Rotation paths and how fast each direction turns (degrees per step):
Each turn is a multiple of 5 degrees from 10 to 175, or 0.
Each row of a path follows its step; steps can be skipped.
Path 1:
step 0: -15.0, 28.3, 6.9, -1.0, -11.0, 8.2, 0.0, -6.9, -21.3, 16.7, -1.8, 0.4, 8.9, 10.5, -9.9, 3.1, -11.5, 4.0, -2.2, 11.6, 4.3, 9.2, -16.0, -8.0, 7.4, 3.0, -4.0, 2.0, 7.6, -15.0, -0.6, -4.2, 0.1, 7.7, -0.7, 38.3, 30.2, -25.9, 14.5, 13.1, -15.8, -17.6
step 1: -5.6, 7.2, -21.0, 7.9, -7.3, 1.8, 16.4, -13.4, -5.2, 11.8, -20.3, 0.3, 5.8, -25.0, 26.4, 8.1, 2.1, 0.3, 25.4, 21.3, 14.1, -5.7, -9.0, 5.3, -8.9, 5.7, -6.0, 13.2, -21.2, -2.0, -17.6, 12.0, -14.8, -5.0, 14.9, -20.3, 6.6, 11.3, 23.7, -1.8, -4.5, -11.4
step 2: 12.7, 8.6, 15.5, 7.6, 2.3, 14.7, -25.8, 6.3, 34.8, 4.5, -14.5, 13.1, -3.5, -4.0, 17.6, 22.1, -0.5, 1.4, -7.6, 16.9, 8.7, 26.2, 10.8, -9.5, -11.4, 5.8, -6.9, 19.8, -5.2, -3.1, 14.6, -13.0, 7.9, 14.6, -14.7, -4.1, 5.2, 5.1, 2.2, -24.4, -14.2, -4.5
step 3: -2.5, 16.7, 9.9, 9.7, -16.5, 0.4, 15.4, -23.7, 11.5, 14.7, 4.7, -18.1, 13.6, 16.9, -4.1, -1.5, 6.0, 2.6, -3.4, 2.8, 4.0, -14.2, -15.9, -1.6, -8.2, -23.6, 12.1, 4.8, 13.7, 29.1, 17.9, -4.0, -21.0, -13.1, -31.9, 2.0, -1.3, 0.2, -2.9, -12.1, -13.2, -14.6
step 4: 2.4, -14.3, -4.3, 6.5, 1.6, 4.0, -17.9, -20.0, -4.3, 8.2, -24.9, -18.5, 27.0, 20.7, 25.2, -16.4, 4.6, 4.0, 13.1, 15.3, -3.5, -15.9, -0.4, -17.1, -0.4, 18.8, -11.8, -10.0, 4.6, -16.6, -7.2, 12.2, 5.5, 3.9, -8.1, -0.6, -13.3, -30.9, -5.9, 3.0, -1.6, -9.4
step 5: 6.7, -11.0, -3.3, -13.1, -9.3, 35.4, 21.3, 4.8, -1.5, 1.6, 12.8, 0.5, 22.5, -12.4, 6.2, 3.8, 7.3, -9.0, -16.3, 0.5, -11.4, 9.8, 14.2, -9.6, -25.1, -8.5, -8.0, -6.5, -2.5, -6.4, -23.9, -5.9, -17.9, 21.8, 12.1, -1.9, 5.6, -11.5, 12.7, -21.2, -19.8, -7.9
step 6: 16.6, -12.5, 3.8, 16.3, -10.8, -5.6, -2.2, -14.8, -15.6, 14.8, 15.7, -1.7, -9.0, 3.7, 17.9, -9.5, 9.6, -23.4, 6.8, 12.6, 18.9, 14.5, -9.6, -17.0, -13.2, -3.1, 30.9, 22.5, 4.0, 3.5, 15.8, -18.4, 8.4, -5.1, 13.1, -1.7, 5.3, -7.9, 5.7, -19.5, -7.5, 20.6
step 7: 8.2, -0.7, 14.0, -3.9, 8.8, -17.1, -6.3, -29.8, 14.3, 5.0, 8.8, -12.3, -23.6, -8.6, 1.3, -4.3, -24.9, 2.4, -0.1, 5.1, -4.1, -19.5, 18.9, -7.6, -7.7, 10.0, 15.4, -16.7, 3.1, 5.8, 0.1, 8.9, 10.1, 5.6, -3.0, 0.5, 2.1, -3.7, 10.0, -6.3, -38.9, -27.8
step 8: -4.2, -2.8, 22.2, 27.1, -24.6, 20.6, 10.8, -9.6, -2.2, 6.2, -5.8, -6.7, -7.0, -11.0, 0.4, -4.3, -6.7, -28.5, 10.5, -1.5, 8.9, -2.7, -2.2, -1.4, -17.5, 13.3, -16.1, -24.6, -8.7, -4.7, 0.9, -7.4, -7.3, 16.9, -7.6, 25.8, -14.3, -0.8, 3.0, 5.5, 23.8, -20.1
step 9: -9.9, -7.4, 5.9, 4.5, -13.3, 3.1, -1.1, -31.8, -18.1, -6.7, 1.5, 4.3, 0.5, -23.9, -0.1, 21.8, 1.6, 1.8, -36.9, 10.4, -5.2, 4.4, -11.2, -11.9, -0.1, -4.3, -1.7, 29.1, -16.9, -7.5, -16.5, -5.2, 7.0, -7.8, -6.0, -12.0, -4.3, -29.7, 1.8, 5.9, 4.5, -6.9
Speeds:
-2.5, -2.9, -2.4, -9.1, -0.6, -2.8, 1.4, -5.9, 0.6, 8.9, -3.0, -2.2, -3.8, 1.2, 2.3, -1.6, 4.3, 1.5, 2.4, -4.7, 5.4, 2.6, 3.3, 0.0, 5.3, 3.7, -5.7, -6.9, -3.4, -2.7, 6.3, 2.1, 0.8, 2.7, 3.7, -11.4, -1.5, 0.8, 0.3, 3.9, -4.1, -3.9
120
1.2, 0.3, 0.2, -0.5, 6.1, 0.3, 1.3, 6.9, -3.9, -4.4, 0.7, -9.7, -0.8, -2.1, 1.3, 2.1, 2.7, -5.4, -4.3, 3.4, -0.2, 8.5, 1.2, -2.9, -1.0, -4.0, 0.2, 11.5, -1.7, -0.2, 3.7, 2.4, 3.0, 1.2, 6.5, -7.3, -3.9, 5.6, 4.8, -2.6, -0.2, -3.9
90
8.2, -1.7, 4.3, -2.9, -7.3, 0.4, 1.0, 1.2, -1.5, 3.7, -0.5, 2.9, -3.9, 0.0, -6.3, 7.6, 2.1, -0.9, -4.7, -5.2, -0.3, 6.4, -4.4, -5.2, -6.9, -1.6, -4.1, 4.2, 4.4, -3.8, 4.7, -3.4, -7.1, -4.8, 0.0, -0.8, 0.9, -1.6, -8.0, 3.4, -1.3, 1.9
115
-4.8, 2.0, 4.8, 0.9, -5.6, 4.7, -2.5, 1.4, -0.3, -0.5, 6.6, -4.4, 6.0, -4.2, -1.3, 4.8, 3.7, 3.8, 0.0, -7.5, 4.6, 6.0, 0.5, 4.3, -1.2, 0.5, 5.0, 0.0, -7.4, 0.6, 0.0, -5.0, 3.7, 9.4, -6.2, -1.7, -2.9, -0.4, -0.5, 1.4, -1.7, 8.2
115
1.3, 3.0, 0.2, 7.6, -6.3, 3.6, -3.3, 2.0, -3.2, -1.5, -5.6, -2.3, -3.4, 5.2, 3.9, -1.5, 1.5, -3.4, 11.4, -4.7, -1.1, 2.6, 4.1, 0.6, 7.7, -0.5, -2.0, 1.2, 1.3, -7.4, 2.5, -7.9, 4.5, -2.6, 4.1, 3.4, -2.7, 0.1, -4.8, -6.2, 1.6, -0.1
170
-4.3, 0.8, -5.0, 2.8, -2.8, -0.6, 2.0, 0.0, 4.5, -7.2, -2.8, 5.0, 4.7, 1.4, 2.8, 5.7, 0.2, -5.7, -5.0, -5.5, 8.2, -2.3, -2.8, 1.8, 0.7, 2.1, 1.8, 1.2, 7.0, -9.7, 1.6, 0.4, 3.2, -4.3, -5.5, -1.0, -0.3, 5.0, 6.9, 4.5, -4.2, -4.0
40
3.8, 0.3, -1.4, 4.8, 3.5, 6.9, 1.9, -7.7, -5.6, -1.1, -5.6, 3.0, 1.1, 4.4, -0.2, 7.0, 3.4, 4.5, -5.2, -5.1, 5.0, -2.0, 7.3, 3.4, -5.3, -1.1, -3.6, 0.0, -3.9, 3.7, 0.5, 4.9, 4.1, -2.1, 8.0, 2.4, 5.2, 0.0, 3.2, -2.0, 3.2, 4.8
90
Path 2:
step 0: 5.2, -4.1, -18.8, -9.5, 13.1, -7.8, -17.8, -9.0, 2.6, -0.8, -24.5, 14.7, -10.3, -10.0, 12.6, 6.9, 8.1, 7.9, -7.1, -19.2, 6.4, 11.9, 5.2, -7.7, 12.3, 15.6, 19.2, -10.8, -2.1, 0.6, -18.7, -11.6, -4.4, 6.9, -22.8, -6.2, -19.7, 6.6, 15.6, -2.4, 17.2, 15.4
step 1: 1.8, -6.9, -7.7, -10.0, 14.4, 0.6, -22.9, 18.1, 7.6, 4.6, 12.0, -3.0, -22.6, -19.0, 2.7, 0.1, 6.2, 8.0, -1.7, -17.6, 11.7, 10.8, -25.8, -4.7, -1.4, 12.6, 5.5, -17.9, 7.8, -20.5, 11.6, -7.7, -17.9, 9.1, 12.4, 15.3, -10.9, -15.1, -3.0, 12.5, 17.3, 14.4
step 2: 4.1, 14.5, -14.7, -6.1, -8.1, 13.3, -20.0, -2.3, 3.6, -3.7, -4.8, -8.6, -13.9, -12.3, 0.9, -5.1, 2.3, -8.3, 7.9, 0.1, 1.3, 7.5, 6.4, 22.5, -20.3, -23.9, -7.3, -10.8, -1.5, 3.9, 10.6, -21.7, -1.2, -27.0, 11.1, 19.6, -2.0, -9.0, -0.4, 20.1, 24.7, 9.3
step 3: 4.0, -8.8, -2.0, -0.4, -4.7, 3.2, -6.8, -34.0, -6.9, 4.4, -27.5, 16.3, -14.3, -25.2, -5.8, 8.2, 1.3, -8.6, 1.8, -4.4, -13.2, 1.1, 0.2, 5.6, -11.8, -11.0, -6.1, -24.5, -5.4, 11.1, 6.7, -9.7, 18.2, -1.2, -5.2, -9.2, -22.0, -16.8, 8.1, -14.0, 16.7, -4.1
step 4: 2.4, -22.7, -4.8, 2.8, 12.0, 9.3, -0.8, 1.1, 10.6, 11.5, -20.7, 7.0, -8.8, -6.1, -0.2, 11.2, 22.4, 18.2, 9.7, 14.3, 7.4, -2.0, -9.4, -5.5, -18.2, 30.8, 10.1, -0.8, -16.6, -3.0, 5.5, -2.8, 14.5, 10.5, 4.9, 3.4, -13.6, -10.7, -3.9, -17.9, 27.4, 9.3
step 5: 6.7, 6.0, -8.9, -10.9, 15.8, 3.2, -34.8, 1.8, 15.9, -9.8, -15.6, -5.7, -11.7, 10.4, -3.3, 11.4, -4.6, -6.3, 5.6, -2.4, 11.9, 12.1, -1.3, 4.3, 2.0, 9.8, -3.6, 20.1, -13.4, -31.8, 14.7, 5.5, 11.9, -14.0, -6.8, 11.6, 3.7, 2.5, -4.1, 2.0, 26.6, 13.0
step 6: 18.4, 10.4, 0.1, -7.1, 20.4, 19.1, -9.4, -7.9, 3.2, 11.0, -18.6, 1.5, -6.2, 5.0, -9.9, 11.9, -2.9, -10.0, 0.8, -24.6, -5.9, 19.8, 6.8, 8.8, 3.1, -23.7, -22.8, -6.2, 17.3, -11.3, 17.0, -4.4, 8.5, 16.7, 6.8, 6.3, -10.7, -14.4, -15.3, 8.4, 8.0, -0.2
step 7: 16.8, -18.0, -12.3, 1.3, 8.0, 19.0, -0.9, -8.0, 17.2, 8.5, -3.5, -9.7, 3.5, -5.3, 12.3, 6.3, 21.9, 4.0, -1.5, -24.3, -7.1, -4.3, 0.8, -7.9, -14.4, -11.8, -14.3, -1.7, -19.4, 21.4, 7.6, -31.1, 15.5, 4.0, 4.4, 14.4, -13.9, 2.9, -11.3, -12.5, 1.5, -9.2
step 8: 1.7, 2.0, -13.6, 2.7, 10.7, -4.3, -7.3, -15.1, 8.2, 0.7, -25.2, -30.4, 3.4, -14.5, 2.4, -1.2, 14.2, -0.6, 3.3, -2.9, 12.4, -1.4, -8.3, -24.4, 26.6, 9.4, -5.5, 2.0, -25.1, -2.5, -9.8, -17.4, 12.3, -16.8, -8.8, -5.9, -7.9, -12.4, 5.6, -10.5, 19.3, 0.1
step 9: 5.2, 25.6, 5.6, 0.8, 18.5, 6.7, -16.5, 8.0, -12.4, -0.8, -20.6, 5.6, -19.8, -13.4, -4.9, -2.0, 6.0, 6.7, 3.8, -6.0, 21.9, -7.6, -7.1, -19.1, 9.0, 6.7, -2.7, -5.5, -2.8, -23.1, -10.9, 0.0, 21.1, 9.2, 5.8, 21.1, -12.8, -18.6, -14.2, 15.4, -0.9, 6.1
Speeds:
1.4, -4.7, -1.7, 3.2, -3.6, -0.8, 1.3, 4.0, 5.4, -5.8, 0.2, -6.0, -2.2, -1.4, -7.2, -2.9, -0.6, 4.5, 3.6, -10.4, -5.1, -5.2, 10.5, -2.3, -4.0, -7.1, 2.4, -5.4, 3.0, -1.7, 1.8, 4.1, 3.1, 0.4, -1.3, -0.8, 5.9, -4.0, 2.3, -1.0, 0.8, 0.5
85
4.5, -1.4, 5.2, -2.4, -3.4, 1.9, 1.6, 2.0, 2.5, -0.5, -2.8, -0.9, 5.2, 4.2, -6.9, 0.9, -1.5, -2.9, -8.5, -2.1, 0.6, 10.1, 2.7, -1.0, -9.2, 7.1, -3.7, 6.4, -1.5, 0.7, 4.2, 5.2, 4.8, -4.2, 3.4, -2.3, -3.3, -4.2, 0.4, -4.0, 2.8, -4.4
35
-2.0, 5.3, 0.5, 3.6, -0.5, -3.4, 0.7, -2.3, -5.4, -9.1, -1.7, -6.0, 0.7, -0.2, -3.0, 5.4, 0.1, -2.9, -1.4, -3.5, -0.6, 5.4, -1.1, 5.5, -0.4, -2.2, -0.1, 2.0, -3.4, -0.6, -1.7, -3.8, -2.4, -4.5, -13.7, 1.8, 2.6, 8.3, 4.8, -5.1, 5.3, 0.1
135
-3.6, 4.9, -4.1, 1.5, 1.6, -4.3, 6.2, -4.0, 0.8, 4.4, -4.0, 3.5, 9.8, -4.2, -3.9, -1.0, 7.9, -1.3, -2.0, -2.0, -8.8, -9.7, -3.1, 0.3, -1.3, -1.9, 0.1, 1.1, -0.8, 1.5, 5.6, -1.8, -2.7, -7.9, 3.2, 1.6, -2.1, -1.1, 1.9, 1.3, 2.6, -6.3
80
